In the rows, zero is written as 128.
Turns in one plane each, and the order they were made in; the first pair answered
turn S:
[135 137 131 120 127 117 120 130 126 131 126 126 130] |-> [133 134 132 126 123 115 121 129 125 130 124 139 135]
[137  95 111 141 149 191 134 112 140  91 162 128 137] |-> [139  95 115 130 161 180 125 120 149  94 166 115 139]
[157 139 128 155 146  91 102 129 146  92  80 212 149] |-> [151 139 120 175 122 119 124 127 132  89  86 220 138]
[153  78 124 175 115 135 108 132 123 139 153 134 135] |-> [149  91 127 182 115 158 129 121 122 138 158 130 127]
turn U:
[135 150 107 141 122 116 122 130 121 108  98 153 130] |-> [151 139 105 149 149 132 126 120 132  96 123 145 127]
[124 181 109 113 133 129 135 103 139 134 152 133 119] |-> [115 188 113 110 114 112 123 117 133 137 143 148 126]
[158 171 121 157 178 150 177 110 151  95 127 129  94] |-> [121 196 123 133 129 131 198 135 126 127  99 128  87]
turn A:
[129  91 150 154  92 175 166  96 111 112 158 136  99] |-> [134  70 154 151 100 175 140  98 118 117 164 124 113]
[130 112 121 161 162 145 105 121 144 130 123 128 118] |-> [118 141 107 165 136 156 140 128 135 128 101 135 103]
[125 108 137 118 122 135 133 124 120 123 129 117 133] |-> [140 109 138 128 132 137 123 115 135 114 124 127 142]
[142 102 136 108 148 119  99 134 141 140 156  94 143] |-> [157 148 117 145 172 126 131 128 160  95 134 121 125]
turn N:
[135 179 109 135 137 147 145 126 141 117 106 120 114] |-> [154 155 124 131 163 121 105 122 161 109 113 122 132]
[101 131 104 148  90 175 170 125  97 143 113 154 118] |-> [140 137 100 179 143 162 138 116 137 102 110 185 130]
[117 151 120 149 140 150 161 123 137 103 128 128 110] |-> [143 126 126 147 168 126 119 124 158 101 137 133 123]

Between the rows of a pair lie 2 to 3 turns.
[134 122 124 150 112  80  58 120  97 127  96 182 158] |-> [157  88 127 157 159 116  56  98 120 114 150 149 166] : N then U
[112 114 147 104 107 124 130 151 131 157 144 102 111] |-> [129 167 126 141 130 115 140 150 140 114 103 153 105] : U then A then A
[109 132 150  81 146 132 146 140 130 146 149  75 114] |-> [120 170 128 134 154 143 178 124 135 103 121 121 101] : S then N then N
[125 122 141  61 112  87 110 154 120 160 120 106 115] |-> [161 132 137  87 179 119 114 129 159 120 159  88 105] : A then U
[134 143 135 163 157 187 206 120 164 101 140  91  98] |-> [184 101 158 152 195 118 104 125 195 110 147 114 151] : N then S
[125  81 129 140 168 147 131 119 148 133 150  90 119] |-> [129 145 110 160 162 129 162 122 152 105 104 129 103] : A then U then N
[119 127 123 158 155 198 183 113 142 109 182  73 125] |-> [ 85 155 119 112  49  98 134 162  87 153  84 152 146] : N then U then U
[135 180 133 172 134 142 158 104 160  71 129 142 151] |-> [ 99 185 139 118  82 136 187 114 130 110 121 107 135] : S then A
[138  99 129 108 118 144 153 127 118 135 151  95 113] |-> [158  79 123 135 113 120 119 123 107 123 137 147 139] : U then A then S
[126 132 122 157 141 149 159 120 128  88 132 148 100] |-> [101  93 142 134 100 158 154 132 109 127 153 120 113] : A then A then N
[126 154 130 172 124 118 110 151 129 115  82 168 132] |-> [101 136 135 128 101 167 162 143 120 145 140  89 101] : U then U then A
[129 151 130 161 114 159 158 109 133 104 122 141 124] |-> [149 133 136 163 121 109 100 120 133 112 110 161 153] : U then U then N
[128 143 119 195 141 158 121 115 132  86 104 169 124] |-> [ 74 120 128 142  90 172 157 127  98 151 131 110 111] : U then A
[ 99 112 147 112  35 158 146 169  92 171 107 159 124] |-> [156 119 142 179  90 133  98 150 124 110  93 236 140] : U then A
